One turn or mirror swaps these rows in pairs. Which row does each one swap with?
The rows were stretched afterwards, more along some directions than others.
Rikim: [ -2   9   0   3  -8 -20   7   0 -11  13  16  23  -2   2   2  16   4  30
  12   3   0  -9]
lusoz: [  1   0  -9  -6 -10   1 -11   3  -1  -9  -1  16  -4  -3   2  24  -6   1
   4  -2  15  -5]
zurel: [ -4   3  13  -5   5 -11  -8  -3  -7  -8   9   9  -6  -4   5  -6  28   1
  -4  -5   9   2]
gotu: [-5  1 14 -6  3 -7 -7 -2 -7 -7  9  4 -2 -2  9 -6 25 -1 -8 -7 12  0]
zan: [ -7   0  -6   2 -27  -1  14   3  -4   0  -1   6   0  -1  12 -11   4   7
   1 -16  19  -8]
timu: [ -7  -2  17  -7   8  -6  -8  -1  -4 -10   9   1   0  -2   1  -3  25  -1
  -9  -8   8  -4]
Kiz: [ -6 -13   9   3  26 -11  10  -8 -17 -12  16  11 -11  -3  -5   1  38  10
  -1   5   9   4]
lapit: [ -4   9  -1   4   1 -20   5  -5  -4   8  28  33  -1  -1   1  17   5  16
   8  19   8   0]
Misos: [ -5  -9  16  -9   4  -8   1   5 -13  -9   9   6  -6  10   4 -13  23  18
   5   1   3  -1]
Sevo: [  3   5  -6  -8 -17  -4  -8   6  -2  -2   2  18  -6   2   5  22  -9  12
   7   0  15  -2]
busas: [ -7 -13   6   5  25 -12  10  -7 -17  -9  14   8 -11  -3  -1   5  39   7
  -3   4  11   1]
pirid: [ -2  10  -1 -14 -22 -17  -4   5   9  -1  13  25  -6   0  -3   0 -12   4
  10   8  -5  -7]
fovo: [-11  -9  -3  -2  -2   3  -8 -12 -11 -15   5  17 -12   2 -14   7   7  18
  -6 -14  21   4]
rosof: [ -6   0 -11   0  -3  -2  -8   1   0 -12 -12  18 -12  -8  -8 -11   2  -2
  -8  -7   3   2]
gile: [ -6  -1  -5   3 -25   0  14   0  -2   4  -7   5  -6   3  13 -12  -2   4
   9 -10  14  -9]
misif: [ -1   6 -11  -4 -17  -6  -7   6   6   3   2  17  -7  -3   2  24 -12  11
   5  -2  14  -4]
Meru: [  1  -2  -7  -6 -12  -1  -9   2   1  -8   1  18  -7  -4   0  24  -9   6
   3  -3  15  -5]
Teru: [ -3 -12   6   3  25 -10  10  -4 -16  -9  12   6 -11  -1   0  -1  34   4
  -4   4   7   2]
pameb: [ -6 -11  12 -12   1  -8   0   5 -11 -11   8   6   0  11   2 -14  17  20
   7   3   0   2]
Duvi: [ -3   7  -7  -4 -24 -14  -1  -1  -7  -6  14  18   3   0  15   3  13  21
  12 -13  14  -3]
Sova: [ -8   5   1   4  -3 -18   7  -2 -11  12  12  19  -2  -2  -2  15   4  25
   5  -1   0 -13]
rotif: [ -1   0  -4   2 -26  -4   8   3  -2   7  -6   4  -2  -2  14 -13   0  -4
   0 -12  15  -6]
ketov: [ -5  -1 -10   1   2  -2  -7  -4  -4 -18 -12  23 -10  -9 -10  -8   4  -2
  -5  -5   2   2]
piz: [ -5  14   9   2  -7 -17   0  10  14  12  13  18   0  -8  -9   4  -3   3
  15   9  -2  -4]
Bifub: [  0   2   2  -1  -1 -19   5   2  -8  12  17  17   1   1   3  14   0  21
   9   5  -4 -11]
Nereb: [ -6   1 -12   0  -2  -3  -7   0   1 -15 -15  19 -10  -8 -10 -10   0  -3
  -5  -4   3   0]
lup: [ -8 -13  10   0  25  -8   9  -6 -17 -15  12   7 -12   5  -2  -4  39  12
  -1   1  10   2]
Davim: [ -2   8   1 -16 -19 -15  -6   3   8  -5  12  24  -4   0  -4  -1  -9   3
   8   4 -10 -10]
dume: [ -2   0  -9  -8 -13  -5 -10   4   3  -7   0  18  -5  -1   2  23  -9   9
   1  -3  17  -8]
deto: [ -4  -1  -5   2 -31  -1  11  -2  -2   2  -6   5  -3  -3  11 -15  -2   3
   3 -16  18  -7]
Seku: [  1   6  -2  -7 -19 -20  -3  -5  -7   0  11  13  -3   5  10   1  12  25
  16  -7  10  -4]
Fozin: [ -8  -8  10  -9   0  -6   2   4 -13  -7   8   7  -5  14  -1 -13  18  24
   4   2   5   0]
vigib: [ -5  -1 -12  -1  -2  -4  -7   2   0 -17 -14  21 -11  -8  -9  -9   1  -4
  -5  -5   3  -2]
nazo: [ -9   5  -3   5   3 -18   3  -5  -2   3  26  35  -4  -4  -4  11   4  10
   4  18   7   3]
Dev: [ -3  -2 -13  -1   1  -5 -11   1  -1 -16 -12  20 -10  -9 -14  -8   0  -8
  -8  -1  -1   2]
dibe: [  0  -1  -8  -8  -8  -3  -9   6   2  -3   0  14  -3   1   1  22 -10   6
   2   2  13  -4]
Kaziz: [ -9  12   5   0 -10 -12   1   5  13  15   9  19   1  -9  -7   3  -7   4
   9   0   9  -7]
Sove: [ -1   6  -5 -10 -21 -11  -5  -7  -8  -4   8  12   0  -1  13   2   9  20
  11 -12  15  -1]
Noso: [ -4   4   1 -16 -11 -16  -8   4   6  -6  12  24  -5   2  -4  -2  -5   2
  10  10 -10  -8]
kebos: [  5  -1   5  -8   3 -16   3   4  -5 -11   0  -4 -18   3   6   5  16   3
   1 -10  -5 -14]
sog: [  3   5  -6  -6 -24 -14  -4  -2  -7  -1   9  13   2  -2  16   1  11  14
  14 -10  12  -3]
rap: [  4   0   5  -9  -1 -15   3   8   0  -8   0  -5 -17   5   5   7   9   3
   2  -6  -8 -17]
vad: [  1  -2   6  -6   3 -14   6   2  -2  -7   1  -2 -18   4   7  12  10   4
   3  -6  -4 -19]
Rovop: [ -6 -16   6   2  28  -9   8  -4 -17 -15  14   8 -14   0   1   7  40   9
   0   0  10   1]
dilu: [ -7  -1   3   4   5 -17   3  -6  -1   2  29  33  -3  -3  -1   8   8  15
   7  15   9   3]
pivi: [  0   4  -7   3 -23  -3  14   3   0   7 -10   3  -6  -4  14 -16  -6   2
   4 -10  12  -5]
boni: [ -2   9  -3  -6 -25 -16  -6  -4  -4  -1   9  16  -1  -1   6   1  11  17
  19  -9  13   1]
Pefa: [ -1  -1  -2  -1 -27  -4  13  -1  -5   6  -2   9  -2   1  13 -14   1   5
   4  -7  15  -6]
nufus: [ -3   1   2   3  -3 -17  10  -3  -9   8  11  18   1  -2   1   9   1  23
   6  -4  -3 -11]
vekep: [ -3   9  -5  -4 -24 -12  -1  -4  -8  -2  11  12   7  -1  14   3  14  17
  11 -11  16   1]
pagus: [ -6  16   4   3  -9 -18   3   8  13  17  10  16  -5  -7  -8   4  -4   7
  17   6   2  -4]
Nages: [  7   8 -14   9  -2 -13  -2  11  -8   6   3  25  -8 -11  -1   9   3  -3
   4  19   0  11]
Fabo: [  0   0  -9  -8 -13  -1  -9   3   2  -5   0  18  -3  -2   4  23  -9   8
   2  -3  17  -6]
fakom: [ -3   3 -11  -2  -2  -7  -8   1  -6 -12 -14  18 -11  -3 -13 -12   2  -2
  -5  -4   0   2]
kun: [ -6  11   2   0  -8 -24   4   1  -4  16  16  21  -1   2  -4  13  -1  27
  11   5  -1 -12]
tinot: [ -5   5   3   2   1 -16   3  -9  -4   1  28  31  -4  -3  -1  12   9  16
   8  15  10   5]
Zif: [ -4   1   4   4   7 -18   4  -7  -4   4  29  30  -3  -2  -1  11   8  15
   3  17   8   3]
magim: [ -1   5  -8  -7 -18 -14  -5  -6 -11  -1  10  14   3   3  16   7  13  16
  14  -8  10  -6]
moku: [ -4  -1  -3   4 -24   1  14   2  -2   2  -4   6   2  -2  13 -18   3   3
   4 -16  15  -2]
pomur: [ -4   4  13  -4   7 -11  -9   3  -2  -8   5   2  -4  -3   7  -5  26   0
  -3  -2   9   2]
sudin: [ -8  -9  12  -9   4  -9  -2   8 -10  -7  11   9  -5  12   0  -9  16  23
   9   5   0   0]
vusa: [ -8  -9  13  -7   6  -7   4  -2 -15 -13   6   6  -8   7  -3 -14  21  18
   5   1   0   0]
Mafi: [ -5  14   6   1  -9 -18   1   9  12  18  10  14  -6  -4  -6   5  -5   6
  13   8   8  -5]
riro: [ -5   2 -13   0  -1  -1 -11   0   0 -16 -14  18  -9  -8 -12  -6  -3 -10
  -7  -3   2  -1]

Davim swaps with rap
Kiz swaps with Zif
Nages swaps with fovo

